Families of rows that turns and mirrors carry onto each other, the same ones carrying the whole set onto itself: the rest of each named row's family, in list order
4 families of 8 rows
gezev: [-10 -15  31 -32  24  19  13   9  13   9  22  -3  -9  -2 -17  -7   6 -11
  -7 -17   8]
Bokat: [  4   8   5 -26  17  25   0  28  22  23  -1   4  12   5 -10  -3 -10 -35
 -27   2   3]
Kun: [ -2  12  18 -31  -5  23   7   9   0  12 -11  15   7   2   0  19 -10 -23
 -13  -5   5]
rufiv: [ -4   1  32 -31  -1  13  11   5  19  25 -18  10  23  -5 -15  -7   9 -10
 -21  14   2]
terob: [  3   0  24 -12  31  28   1  17  19  13  12  -3   8  17  -4 -12  -7 -18
 -32 -13   3]
tasi: [ -1  -6  41 -29  18  12  15  -3  26  21  -6  18  24   3  -4 -10   6   1
 -20  -8  10]
mir: [  2  -8  42 -29  19  11  19  -4  17  30  -2   8  16   7  -4 -14   8   3
 -23  -1   7]
kuva: [  0   6  15 -34  -9  23   9   7   1  18  -8  17  11   1   3  17  -4 -25
 -15  -6   1]
zuso: [  6   0  17 -16  28  26   4  13  19   9  13  -5   6  12  -4 -20  -8 -16
 -33 -12  -2]
Begid: [  0  -2  31 -21   5  24  12  -5   1   7   6  16   5  14   9   8   1  -8
 -21 -22   1]
rer: [ -2   3  23 -37   3  11  13  10  19  30 -12  11  26  -7 -20  -5   6  -6
 -16  12   5]
vozos: [  9  14  11 -26  13  22   5  26  23  23   0   2  15   2 -21  -4  -8 -38
 -22  -4   0]
lef: [ -9 -20  29 -31  24  18  13   8  10  16  18  -2  -4 -12 -17  -2   6  -9
  -6 -17  16]
Gofab: [ -4  -8  39 -29  25  12  17  -2  20  24   2   7  18   5   4 -12   5   4
 -25  -3  10]
Gitid: [  0   6  27 -34   8  10   9   4  20  31 -12  16  22  -2 -22   3   6  -8
 -16  14   9]
Tov: [  0  -3  18 -22  32  27   5   8  19  11  17  -6  14  15  -4 -16  -7 -13
 -34 -12  -1]
dez: [  9   6   2 -24  17  17   8  28  24  22   6  -1   9   9 -13  -9  -6 -35
 -25  -1   4]
zag: [  1  13  21 -30  -8  23   9  15   2  12 -12  14   6  -3  -6  16  -7 -27
 -11  -7  -3]
giz: [ -9 -19  25 -32  23  21  15   2   8  15  19  -4  -8  -4 -19 -10   9 -10
 -12 -15   1]
vefu: [-11 -21  25 -34  28  21  15   1   6  15  21  -4  -4   0 -11  -3   8  -7
 -13 -14   6]
zotip: [ -7  -4  10 -41  13  18  12  11  16  19   8   9  -3 -14 -32   6   7 -26
  -4  -5   8]
tarez: [  0  -5  41 -27  19  11  20  -1  20  23   2  10  21   5 -11 -15  10   7
 -21  -8   9]
guku: [  2  -2  16 -15  30  24  -2  16  16  14  15 -11  14  16 -12  -9 -10 -17
 -27 -12   7]
tubi: [ -4  -4  26 -29  14  24  15  -2   3   1   7  14   4  11  16   2  -5  -5
 -23 -20  -1]
tepi: [ -2  -1  26 -25   8  24   8  -1   2   2   7  21   8  19   4   9 -10 -10
 -20 -21  -3]
nuneb: [ -3  -2  12 -35   9  13  11  16  14  24   6  10  -6 -11 -31   9  10 -27
  -3  -3   2]
kiz: [  0   0  28 -23   8  20  14   0   1   7   2  15  -3  14  16   1  -6  -8
 -21 -19  -1]
Piv: [  7  13   8 -27  18  27   3  24  23  17   0  -1  15   0 -17  -4 -13 -34
 -24  -3   7]
Nobap: [ -8 -10  10 -34   7  12  10  14  15  17  11   7  -9 -17 -25   0  13 -18
  -8   3   5]
foned: [  2   5  21 -34  -9  26  16  13  -2  14  -6  14   8   8   2  11  -9 -30
 -17  -7  -4]
Tase: [-10  -6   8 -43   9  16   7  18  16  16  10   5  -6 -13 -25   2   5 -24
  -3   1   4]
bapam: [  0  10  28 -28   3   7   6  11  22  30 -14  13  18  -6 -20   1   6 -12
 -15  14   5]

Same family as nuneb: vozos, Gofab, Tov, zag, vefu, tubi, bapam
Same family as terob: gezev, Bokat, kuva, Begid, rer, tarez, Tase
Same family as zotip: Kun, mir, zuso, Gitid, giz, kiz, Piv

Families of rows that turns and mirrors carry onto each other, the same ones carrying the whole set onto itself: the rest of each named row's family, in list order
3 families of 6 rows
bavu: [ -4 -28  15 -12  25   8   6   3  -8  -2  13  -2  14 -23  -7]
Nivo: [ 13 -28  15   6  15  -9  -5 -13   1 -18  -2  10   3   4   0]
zamok: [-11 -19   5  -3   9  -8  20  24 -12  10   7   1  -2  -4 -10]
Ded: [  3 -20  13  12  -6 -21  -7 -15  13  -6   4   1  14  -5  -3]
tifav: [  8 -21   3   8  18   5  -8   0  -4 -20   1  15   8  -4  -5]
lom: [ -2 -25  22   1  -3 -23   0 -15  13   3  10  -9  15 -13  -3]
ponu: [-11 -17   8   1   2  -1  -1   4   4   4  16  -5  25 -28 -10]
rona: [  0 -21   3  -1  23  14  -3   8  -8 -12   8   9  14 -17  -8]
Tago: [ -9 -23  19  -4   1 -13   3  -6   8   8  15 -11  21 -25  -6]
Riti: [ -8 -15  -1   5   7  -6  14  25 -12   2   3   8  -3   2 -10]
Zatu: [  9 -35  27  -5  18 -14   4 -18   2  -8   4  -1   3  -2   0]
zomu: [ -2 -17   1   9   4 -14  12  18  -8  -2  -1  11  -7  10  -7]
sug: [ -9 -24  14  -6   8 -16  23  16  -9  13   7  -4  -5  -1  -8]
feruf: [ -6 -12  -1  11  -1   0  -9   5   5  -6  10   5  23 -21  -9]
Mora: [  1 -14   2  16  -5 -10 -12  -4  10 -11   4   8  18  -9  -6]
Sinas: [ -4 -25  16  -2   5 -24  21   9  -6   9   2  -2  -9   7  -5]
vako: [ -1 -22   9   6   3 -22  15  10  -5   1  -2   5 -10  13  -5]
pap: [  1 -34  27 -14  23  -6   9  -9  -2   0  11  -7   8 -16  -3]

Same family as zomu: zamok, Riti, sug, Sinas, vako
Same family as tifav: bavu, Nivo, rona, Zatu, pap

Families of rows that turns and mirrors carry onto each other, the same ones carrying the whole set onto itself: the rest of each named row's family, in list order
5 families of 8 rows
zok: [-23   3  -2   2 -12 -17   1  23  -1  -6   6 -18  21   4   2   5 -10   6
 -19]
Pame: [ 22  -5  -2  -4 -30  -8   8   3  11 -33  14 -19  18 -18 -24   1   5   8
 -15]
fosa: [ -5  11  14 -17 -11  -8  -2  18   8 -21  -1 -28   1  11  -8   7  -3   7
   2]
Rize: [  1  -2  10   6  -9   7  -3  11   5 -19 -11  -2  18  -6 -13  10   7  22
 -11]
vulug: [  6  -2   5   7  -9   9  -2   7   4 -20  -8  -3  15  -9 -18  12   4  25
 -13]
livel: [ -9  15  13 -17  -9  -5  -4  11   6 -19   0 -29   0   7  -7   8  -5  10
   0]
vuvog: [-11   3  -7 -11 -28 -14   1  23   9 -18  26 -18  22  -5 -19  -6 -21  -5
  -4]
pirot: [-27   4  -3   5 -14 -16   0  20   4 -10   9 -21  21  -5   3   7  -8  11
 -17]
vene: [ 25  -8   0  -2 -27   0   9   1  10 -29  14 -16  11 -13 -23   1   3   6
 -16]
Vonav: [-13   0  -9 -13 -29 -18  -1  25  15 -23  21 -17  20  -6 -21  -3 -20  -3
  -4]
Vak: [ -2   8 -10  10 -21  -1  13   8   6 -34  25  14  11  -2 -22   8  -8   3
 -12]
geve: [-24   2  -6   5 -15 -19  -1  22   1 -12   5 -15  22   0   6   7  -8   9
 -16]
sosof: [-12  12  16 -15  -7  -9  -3  15   6 -19  -2 -25   2  11 -10   7 -10   8
  -3]
lazin: [  3  12 -17   5 -13  -2   2  25   6 -30  33 -20  11   3  -6   0  10   3
  -9]
let: [  3   6 -10  10 -22   4  12   7   3 -27  26  12  13  -5 -24   4  -8   2
 -13]
tedi: [  6  -6   8   8  -9   7  -1  11   7 -24  -9  -1  15  -4 -13  11   6  22
 -10]
zem: [ -5   9   8 -10 -24 -12  14   6  -5 -18 -10  -9  -5   0 -15  17  -9  10
 -26]
Roken: [  7  -4  11   7  -9  11   1   4   3 -18  -8  -2  13  -4 -11   8   4  19
 -11]
pokup: [-23   5  -3   2 -17 -19  -1  22  -1 -11   6 -25  20  -4   5   2 -10   8
 -15]
Vibag: [  3   9  -8  10 -18   2  10   6   9 -35  29   7  10  -3 -28   5  -7   4
 -11]
sakis: [  0   2  12 -11 -24 -12  14   0  -5 -17 -10  -8   0   3 -12  13 -11   6
 -24]
tekep: [ 20  -5   3  -1 -29  -3  11   2   9 -35  11 -20  15 -19 -23   4   1  12
 -16]
Pafa: [-24   3  -2   4 -13 -19  -1  18   2 -10   2 -15  24  -2   4   7  -4  10
 -20]
mog: [  0  13 -15   4 -15   3   2  23   7 -31  36 -23   8   0 -10   0   8   4
 -15]
lalon: [  2  10 -15   6 -12  -1   3  22   8 -22  37 -22  14   3  -9  -2   6   0
 -11]
Lak: [ -9  17  13 -19 -10  -6  -4  18   8 -20   4 -28   3   9  -8   4  -1   5
   2]
reb: [-11   2  -8 -13 -31 -15  -3  22  14 -24  23 -15  23 -11 -24  -6 -17  -3
  -6]
Zufo: [ -1   9   9  -9 -24 -10  10   4  -8 -19 -13 -11  -6   0  -8  12  -6  10
 -23]
lolef: [-14   2 -10 -14 -27 -13  -7  23  11 -23  22 -21  21  -8 -21  -4 -21   1
  -8]
Tipa: [  7  -6  10   6 -10   7  -2   5   7 -24 -10  -2  12  -6 -21  10   1  21
 -14]
tuf: [ 24  -7  -1  -2 -30  -6   9   3  10 -33  10 -18  13 -16 -21   3   4   9
 -10]
pif: [ -1  13 -11   9 -20   1  12   5   2 -35  28   8  13  -5 -25   8 -10   6
 -13]
gelug: [-16   2  -8  -7 -22 -15  -6  26  14 -21  24 -20  22  -4 -22  -4 -19   0
  -6]
lata: [ -7   9  15 -19 -11  -4  -3  18   2 -15  -1 -29   5  10  -6   2  -7   6
  -1]
pones: [ 22  -5  -1   5 -30  -2   9   0   5 -32  11 -14  12 -20 -20   2   4  12
 -16]
dipi: [  0   9   6 -11 -26 -15  14   0  -4 -21  -8  -3  -3   0 -16  15  -6   6
 -26]
ful: [ -1  16 -14   1 -11  -3   0  24   6 -28  33 -23  11   5  -7   0  12   2
 -13]
Mam: [ -2  12  -6   8 -22   1  13   5   3 -33  22  15  11  -3 -24   8  -5   4
 -14]
Lupak: [  1  15 -18   6 -19  -3   3  23   3 -28  36 -20   9  -2  -9  -3   5   1
 -13]
gunom: [ -1   6   6 -12 -27 -16  13   3  -4 -20 -11  -6  -4   2 -11  14  -9   6
 -22]

Same family as sakis: zok, vuvog, vene, let, Roken, lalon, lata
Same family as Vibag: sosof, pokup, Zufo, Tipa, gelug, pones, Lupak
Same family as tedi: fosa, Vonav, Vak, geve, lazin, tuf, gunom
Same family as Pame: Rize, Pafa, Lak, reb, dipi, ful, Mam

Families of rows that turns and mirrors carry onto each other, the same ones carrying the whole set onto itself: the rest of each named row's family, in list order
3 families of 6 rows
Num: [ -2 -14   6  -9  12 -10  17   6   0   4   9   8   3  -3   6  12 -19  -5
  16  -6]
buva: [ -4  14  -5  17  -9  -3 -15   2   6   0  -8  -7   8  -1   0  -4  11  10
 -12   6]
vapu: [  6 -13   8 -12  11 -11  17   6   1  -5   5  10   7  -5   9   9  -9 -12
  17   4]
Savu: [ -7 -14   7  -1   9  -4  19  21  -7   0  -3  -1  -7   1   0   0 -20  -1
  14 -12]
gavu: [  7  15   2   5 -15   0 -10   5   3  -3   0   7  -8   3  -6  -3  12   4
 -18   5]
Dal: [ -7  13 -15  16 -10  -1  -6  -2   3   1  -7  -8   9   5   4  -6   4  20
  -9   0]
mirug: [ -4  13   2   0 -17 -10  -7   7  -2  -3   0   6  -6   9 -10   2  10  -6
 -16   9]
kug: [  0 -13   4   5   8  -9  17  23  -8  -6  -6   3   6   9   5   0 -21   1
  10 -12]
Gar: [ -5   2   1   3 -18   6  -7 -14   6   5   9  10  -2   5  -8   0  11  13
   1  14]
vur: [  4   9  -2  10 -13   6 -13 -12  10   4   8   8   4   1  -1   0  10  16
  -7   7]
Suso: [ 11 -13   5  -9  11  -3  14   6   0   9   9   4   4  -7  12  14 -13 -13
   9   1]
Fivur: [  4  10  -6  -1 -14   9  -1 -14   8   1   8   7  -6  -2   0  -6  13  16
  -3  10]
pima: [  4 -13   3   6   8   2  15  25  -9   7  -4  -4  -2   5   6   2 -22  -2
   3 -13]
Bem: [-17   7  -7  18 -14  -5 -12   1   1   3  -8  -8  11   8  -5  -2   6  12
  -5   7]
mupag: [-11 -16   5  -3  15  -3  16   9   1   3  -3  -8   2 -13   4   0 -12  -4
  24   1]
Liro: [ -2 -17   4   3  12  11  14   9   1   9  -5 -12  -1 -15   8  -4  -8  -1
  20   4]
Beb: [  4  21  -8  -2 -12 -10  -2   4   0  -6  -1   2  -4   4   2   0  10  -1
 -20   3]
bagev: [ -5 -19   6   2  11   5  18   8   1  -4  -7  -3   1  -8   4  -9  -8   5
  28   3]

Same family as Suso: mirug, Gar, pima, Bem, Liro
Same family as kug: vapu, Dal, Fivur, Beb, bagev

Families of rows that turns and mirrors carry onto each other, the same ones carrying the whole set onto itself: the rest of each named row's family, in list order
3 families of 6 rows
Gepo: [  0  -8   9   1   1  27   3   7  16   1  -1 -17  14   7  -2   0   4  16
  16   3  18]
zusub: [ 16 -11  27  16  -3   3  -6  -9 -22   2 -28 -12  14  -4 -17  -7   8   3
   0 -17  17]
sev: [  1  -5  32  -4  -3   8   1  -7  -1 -12 -15 -25  20  35  14   5 -14   3
  13  -1  12]
Sufip: [ -1   0  12  -1  -3  23   6   6  18  -2 -12 -14  22   6   1  -5  -1   7
  18  10  10]
zoki: [  4 -18  27  -1   4  18  -6  -5 -11  -4  -2 -27  -5  36   5  12  -3  15
  12 -10  19]
gafom: [  2 -14  29  -1   0  13  -3  -7  -2  -9  -5 -30  13  34  11   7  -8  12
  12  -8  22]
vila: [ 16  -8  29  15  -4   3  -5  -9 -23   1 -32 -10  14  -3 -16  -8   6  -1
   1 -14  13]
Seki: [ 16  -9  28  16  -3   3  -5  -9 -24   3 -31 -10  11  -3 -17  -7   7  -1
   1 -15  13]
Pob: [  5 -13  27  -3   2  19  -4  -3 -20  -3 -10 -20 -16  38   2  14  -4   8
  13  -6   5]
disud: [  0   5  13  -2  -5  24   8   7  10  -2 -21  -7  13   8  -1  -4  -3  -1
  19  14  -3]
gota: [  2  -1  33  -6  -5  10   3  -5  -9 -11 -24 -18   8  37  11   6 -14  -3
  15   3  -1]
gan: [  2   2  12  -2  -2  28   7   9   1   4 -20  -2  -4  10  -7   1   1   1
  19  12  -9]
zita: [  3  -5   8   0   1  32   2  10  -1   7  -9  -6 -13  10 -11   4   7  10
  18   6   0]
Loker: [ 15  -9  28  15  -4   2  -5 -10 -21   1 -31 -11  17  -4 -15  -8   7  -1
   0 -15  15]
takuz: [  4  -4  30  -5  -2  14   0  -3 -18  -6 -21 -15  -9  38   4  11 -10   0
  14   0  -5]
sekif: [ 15 -10  28  16  -3   2  -5  -9 -20   2 -29 -12  17  -4 -16  -8   7   2
   0 -16  17]
dava: [  2 -11   7   2   3  33   0   8   7   5   0 -13  -3   8  -9   3   8  17
  17   2  13]
luve: [ 16 -11  27  16  -3   4  -6  -9 -23   3 -29 -12  11  -3 -17  -7   8   2
   0 -16  16]

Same family as Gepo: Sufip, disud, gan, zita, dava
Same family as Loker: zusub, vila, Seki, sekif, luve

